In the rows, zero is written as 128.
Each path below is one point turned by a fixed rotation once a step. After each direction that follows a path, write how fast that rotation turns it, in degrees per step (0 if it stays still).
Each turn is a multiple of 5 degrees from 10 to 175, or 0.
Each row of a path follows its step; steps can be skipped.
Rotation 1:
step 2: [132 133 127 117 132 128 114 134 127 130 128 133 136 129 120 137 120 131
 135 138 127 111 134 146 139 131 116 122 132 109 112 127 137 136 139 139
 139 132 137 118 134 121 120 136 126 121 137 121 136 130 129 135 128 120
 115 135 136 127]
step 9: [124 123 120 123 113 128 133 133 130 123 132 126 136 127 118 107 123 128
 121 124 130 125 137 127 122 139 135 122 130 131 126 128 135 124 106 130
 133 122 116 134 137 126 119 123 140 134 127 134 134 136 111 142 125 121
 119 130 147 142]
step 10: [135 125 134 147 120 109 127 123 114 139 125 126 126 122 125 124 120 127
 126 140 142 127 122 130 129 124 123 128 132 112 121 127 119 140 142 131
 143 129 141 109 127 128 125 118 124 126 128 131 126 129 132 140 123 115
 121 129 123 140]
step 12: [124 120 116 146 112 130 117 129 130 128 112 135 117 127 131 125 139 133
 140 112 137 132 124 127 134 119 121 132 128 139 115 139 116 132 121 131
 127 130 135 112 122 128 131 142 126 130 144 133 134 124 118 125 130 123
 123 125 117 130]
step 14: [133 128 129 134 126 117 115 122 123 138 127 133 116 119 118 109 117 134
 131 138 140 141 149 129 128 135 114 124 123 116 111 115 117 133 129 128
 148 128 130 123 128 134 123 130 134 123 127 129 130 128 124 130 133 125
 124 123 117 127]
step 18: [125 129 124 141 123 120 131 134 124 121 135 124 125 115 112 121 111 134
 117 128 144 127 147 127 134 132 127 133 120 131 110 133 126 130 125 132
 147 119 131 119 147 135 127 132 127 126 127 130 131 130 119 141 134 130
 129 121 140 129]
step 19: [132 129 138 127 124 130 127 135 127 141 118 128 125 124 131 137 134 124
 136 135 129 117 111 140 121 128 122 123 133 112 124 120 116 141 126 116
 145 135 135 122 140 112 121 108 121 138 136 123 129 129 129 134 133 135
 115 132 133 131]
step 20: [126 121 111 133 126 121 107 129 143 122 126 114 123 125 114 135 122 121
 125 113 122 110 134 121 133 127 123 124 140 120 124 131 127 132 124 127
 132 125 129 118 131 133 123 145 130 122 138 126 133 141 121 115 127 125
 134 137 122 118]
step 21: [121 126 116 130 116 133 133 139 132 130 113 128 128 130 144 120 128 138
 135 121 120 140 116 145 121 131 123 127 118 123 125 131 122 125 118 130
 121 143 123 126 128 124 124 139 122 122 131 128 129 129 116 136 133 112
 106 131 129 141]
step 22: [118 122 125 144 127 115 125 129 122 127 136 114 128 117 124 134 119 122
 107 121 132 132 140 107 127 135 130 134 123 120 120 113 124 133 119 135
 136 135 137 132 132 131 126 129 148 133 123 135 131 125 117 142 124 127
 128 129 134 138]
step 28: [129 120 130 126 123 124 101 134 138 130 131 130 126 137 121 140 131 121
 127 130 127 122 124 127 115 115 131 124 143 123 122 132 113 133 124 111
 142 122 134 120 124 128 116 117 135 130 133 130 142 120 128 128 135 119
 120 137 126 145]
[131 129 131 125 127 129 126 129 126 128 125 129 126 125 125 130 130 127
 131 125 127 126 130 131 121 133 126 128 127 126 127 126 128 127 125 134
 128 127 127 129 129 128 129 128 127 126 130 127 125 131 127 126 128 128
 129 129 127 126]	60
[126 129 127 127 128 128 128 127 128 127 132 127 126 130 128 129 131 127
 123 124 130 125 130 128 127 133 125 130 131 130 129 128 125 130 126 126
 130 129 123 127 126 131 126 127 127 126 124 127 131 125 126 128 127 128
 132 128 131 129]	170
[126 125 127 130 126 133 126 128 130 128 128 126 129 126 133 125 124 124
 128 124 127 131 129 131 128 129 130 128 128 127 127 128 130 125 127 130
 125 127 127 126 127 124 128 126 126 126 127 129 128 124 126 126 127 129
 131 124 128 131]	85
[128 131 128 129 126 127 130 128 127 123 127 125 126 126 127 128 127 131
 128 129 129 131 129 126 126 128 127 125 125 127 127 124 131 130 126 126
 126 124 129 128 125 131 127 122 127 130 132 127 129 126 130 125 130 128
 127 127 132 130]	80
[123 127 128 125 130 129 127 132 128 125 127 135 127 132 129 127 129 128
 130 130 132 132 129 130 127 127 128 124 126 124 126 131 129 127 125 128
 132 127 125 127 129 127 128 127 129 128 127 131 129 127 127 127 127 127
 129 131 128 126]	155
[128 128 124 126 130 131 127 127 129 126 127 129 127 124 127 131 126 135
 129 128 126 126 125 128 129 126 127 127 129 127 131 129 128 132 128 131
 130 132 129 130 125 125 130 129 126 126 128 128 128 127 128 125 125 125
 131 129 128 130]	80
Rotation 2:
step 1: [113 123 122 133 127 128 132 131 133 157 132 131 119 118 122 126 136 127
 122 131 139 131 133 115 132 128 122 128 137 112 121 133 124 118 135 140
 142 120 134 130 130 128 124 121 132 123 125 133 128 113 127 115 139 115
 125 125 116 144]
step 2: [131 115 125 129 120 129 130 122 121 124 143 114 132 144 138 138 125 138
 127 128 137 128 132 135 123 133 137 119 126 119 139 126 126 139 121 128
 117 125 133 125 124 143 134 128 139 125 137 136 126 123 118 104 118 144
 141 131 128 116]
step 6: [121 134 140 131 133 122 125 116 142 142 134 116 126 131 121 136 129 140
 137 136 126 117 123 140 132 134 117 125 131 147 132 135 134 113 135 134
 131 134 123 125 120 133 124 138 132 124 123 141 145 130 119 134 133 131
 136 112 112 140]
step 7: [120 100 127 117 121 134 122 123 130 136 111 136 134 126 126 116 131 129
 121 137 146 125 138 126 142 121 137 125 119 133 149 122 121 134 135 133
 132 123 145 127 129 129 130 128 125 136 139 117 126 125 137 125 124 141
 129 132 123 130]
step 11: [131 131 145 149 123 124 125 126 145 102 136 125 115 127 127 140 136 126
 117 118 138 131 118 136 126 141 135 124 120 131 136 110 121 131 122 135
 128 135 126 120 115 132 132 128 129 136 134 132 138 125 128 122 124 132
 142 128 125 129]
step 14: [127 134 133 128 134 124 138 132 130 120 145 118 130 130 140 135 120 130
 118 143 122 122 127 130 132 145 122 121 123 138 108 132 120 144 130 144
 129 113 128 121 117 117 125 126 131 130 124 125 119 128 121 114 137 113
 125 138 128 144]
step 15: [120 128 120 128 128 113 124 124 143 148 128 122 123 113 127 123 131 124
 140 130 128 103 130 140 120 128 131 126 138 129 138 133 145 128 128 113
 111 134 129 129 123 119 137 142 132 128 138 126 127 129 131 111 125 139
 131 124 125 129]
step 19: [120 112 123 127 130 127 130 136 135 129 133 138 119 119 125 132 137 117
 125 130 144 135 127 123 120 142 133 117 137 143 123 132 124 126 135 137
 136 122 118 134 123 139 123 118 130 101 126 134 122 109 122 126 140 129
 123 121 118 139]
step 20: [127 121 119 136 128 121 136 113 138 116 144 122 131 135 130 131 130 142
 127 136 127 136 145 128 136 129 120 112 128 111 137 111 131 139 137 125
 119 136 133 124 115 124 134 132 127 135 133 137 135 125 122 117 118 143
 129 139 135 134]
step 21: [138 135 113 112 137 123 122 126 128 133 126 128 127 127 140 120 134 130
 121 123 122 136 130 110 120 127 135 136 139 136 133 128 125 122 117 115
 126 141 133 137 125 129 140 122 133 143 125 114 108 129 144 129 125 127
 128 111 123 116]
step 22: [124 146 133 126 126 136 127 137 125 128 116 127 122 123 137 140 118 121
 130 111 124 145 124 123 123 131 137 120 128 131 120 132 126 131 124 133
 126 139 129 111 136 117 122 113 121 110 120 139 137 128 121 130 116 129
 118 148 119 131]
[130 131 127 126 124 125 127 127 128 125 128 127 125 125 128 129 125 131
 124 131 127 129 128 123 125 128 129 124 127 127 127 129 131 129 126 130
 128 130 130 130 128 131 129 126 128 130 131 133 129 124 128 128 125 125
 128 126 129 126]	40
[128 126 127 127 131 127 131 126 129 130 125 123 131 126 126 129 126 125
 128 127 126 129 127 128 124 129 130 131 125 133 127 131 131 124 127 127
 125 131 126 128 129 132 124 129 127 127 126 127 129 125 126 127 127 132
 126 127 129 126]	115
[129 126 120 127 128 130 130 127 128 127 129 128 126 126 128 127 127 129
 133 124 127 129 125 131 127 127 130 125 125 130 128 127 125 127 130 129
 127 129 133 124 127 126 124 129 131 130 129 128 127 128 127 128 128 125
 130 124 129 131]	0
[129 122 124 127 128 127 130 125 125 130 128 130 128 127 129 132 126 130
 125 129 132 128 130 127 130 130 124 127 130 131 127 128 127 128 129 129
 130 127 130 131 129 131 131 132 129 129 128 127 129 129 124 126 131 128
 124 129 127 129]	60
[131 128 128 126 126 128 128 130 129 124 130 126 126 131 127 129 129 126
 127 126 131 126 128 126 125 130 126 128 127 128 128 129 124 132 126 129
 130 125 131 126 126 128 126 128 126 126 125 130 128 129 122 130 128 133
 127 129 132 127]	125
[129 125 129 131 129 131 128 129 132 131 128 130 130 131 128 127 128 130
 126 129 128 130 130 124 126 129 127 128 127 129 130 133 126 132 130 128
 127 126 127 124 129 129 127 130 131 127 130 128 134 126 130 129 130 127
 127 123 132 128]	60
[126 130 127 129 126 124 128 129 131 127 129 131 130 126 132 128 130 129
 130 129 131 131 130 131 129 129 128 129 126 129 130 127 125 130 131 126
 130 132 128 132 130 130 126 131 122 130 129 127 127 127 128 129 126 129
 127 126 133 126]	85
Rotation 3:
step 2: [132 127 123 137 140 123 143 122 128 128 130 125 128 132 121 125 111 124
 136 127 115 117 130 122 121 125 124 127 120 132 126 129 121 120 123 119
 127 121 122 115 117 133 113 125 134 125 124 121  98 136 123 141 120 128
 122 132 127 143]
step 3: [128 126 129 125 134 141 135 133 127 138 127 123 139 144 119 123 116 137
 137 127 116 138 127 136 133 123 138 115 129 132 119 123 136 125 122 116
 117 142 125 133 120 141 130 129 131 123 109 111 115 127 135 122 120 124
 124 132 118 128]
step 4: [130 126 126 123 133 136 140 144 136 135 123 111 141 115 115 132 130 133
 145 122 117 117 124 134 132 121 131 128 123 126 123 124 140 133 117 133
 134 131 133 134 113 127 118 135 139 126 133 123 124 133 120 122 122 117
 131 109 130 133]
step 9: [129 119 123 119 137 124 125 147 120 131 123 118 132 141 121 135 127 122
 128 118 126 128 118 126 129 109 148 129 126 122 134 133 133 130 124 117
 125 134 130 125 132 131 128 132 120 137 141 116 141 140 125 129 112 124
 135 139 117 134]
step 10: [114 116 111 140 131 129 128 128 118 132 112 116 128 123 124 129 129 125
 136 112 125 114 118 116 109 123 145 134 126 122 128 121 133 128 114 125
 135 123 130 121 134 129 140 124 129 132 134 122 115 128 118 130 132 131
 121 125 125 134]
step 14: [123 114 122 134 135 128 134 120 109 132 121 124 149 130 124 120 122 129
 133 109 136 109 133 132 123 120 131 130 132 120 127 117 136 128 126 127
 128 122 121 115 128 137 134 117 126 124 123 118 132 136 131 140 132 131
 118 135 131 140]
step 17: [138 134 140 127 139 118 140 135 129 130 134 133 139 127 111 120 115 125
 125 116 121 122 128 121 131 121 143 141 122 127 131 124 119 137 135 123
 142 137 122 114 114 134 122 133 122 118 120 124 132 143 130 131 124 125
 134 123 120 136]
step 21: [126 140 120 123 149 111 140 144 136 125 128 122 137 131 131 126 109 125
 128 130 116 125 118 126 124 124 137 141 119 133 124 128 117 128 122 121
 145 122 132 127 117 130 124 135 137 132 133 120 127 133 132 121 128 129
 136 126 123 142]
step 23: [117 120 129 134 124 137 150 134 127 125 123 126 133 134 120 129 129 132
 123 127 118 134 119 124 119 120 131 124 134 137 125 133 146 129 116 123
 136 126 130 120 120 128 111 143 123 119 119 127 114 132 123 133 111 125
 128 118 117 139]
step 25: [113 127 120 121 142 124 128 149 116 134 123 125 126 121 131 124 126 133
 127 117 130 112 127 138 125 118 140 132 119 119 119 133 124 142 117 122
 139 138 132 130 123 131 124 133 129 138 136 123 121 134 134 117 117 133
 140 124 115 139]
step 28: [132 126 124 132 132 129 113 130 121 142 130 116 135 137 121 135 123 131
 124 129 132 127 142 130 118 118 134 131 121 129 130 139 132 122 113 135
 127 153 125 123 128 128 127 138 117 134 116 116 119 134 135 143 116 119
 132 136 120 134]
[131 125 130 128 126 133 132 126 131 127 127 131 130 124 129 122 130 130
 128 128 126 128 128 125 124 124 129 131 128 128 127 126 130 130 129 130
 130 125 126 126 129 127 127 127 128 127 128 129 130 128 127 132 129 127
 131 125 131 130]	115
[127 128 126 130 128 130 126 132 126 129 130 127 126 130 130 130 131 126
 125 129 127 126 128 130 128 125 131 132 128 132 126 123 131 128 129 127
 126 132 128 126 133 123 125 128 128 131 130 128 127 125 127 128 128 128
 127 127 130 129]	20
[125 128 127 129 128 127 128 131 129 128 129 125 126 128 133 125 130 133
 127 132 128 131 127 127 129 123 129 126 125 126 128 130 131 128 127 127
 127 126 131 127 123 129 128 127 130 128 128 127 124 130 127 126 125 128
 130 127 131 126]	20
[126 125 130 131 127 125 134 126 129 129 130 126 129 129 125 132 131 128
 130 125 128 129 126 128 131 126 130 128 123 127 129 126 126 128 129 123
 128 127 129 128 129 126 134 127 128 126 128 129 131 125 129 130 128 127
 128 130 131 128]	10
[130 130 129 131 128 132 131 127 125 128 129 128 125 132 124 127 129 131
 131 131 130 131 129 132 130 128 127 126 130 125 124 128 129 130 128 130
 125 128 128 125 129 127 128 129 126 126 131 124 129 130 126 130 126 126
 129 129 128 133]	70
[123 131 130 126 127 128 127 128 130 128 128 133 130 130 127 126 128 129
 130 130 125 131 128 129 128 126 133 133 129 128 128 132 131 126 133 126
 128 129 127 129 129 128 128 130 126 128 128 125 130 128 129 127 127 129
 128 132 126 125]	175
[125 126 130 131 130 132 128 126 127 125 128 128 125 129 129 126 127 129
 126 123 129 128 128 128 124 132 130 126 128 129 130 128 129 126 133 124
 126 126 130 127 126 130 127 126 130 129 129 124 127 126 127 130 128 132
 125 127 128 130]	90
[125 124 131 129 130 128 126 123 124 128 129 128 127 122 128 129 127 129
 126 130 128 124 131 128 130 127 129 128 128 129 128 129 128 124 127 129
 128 128 131 126 133 132 128 127 125 127 127 126 127 129 129 126 127 127
 134 128 129 129]	25
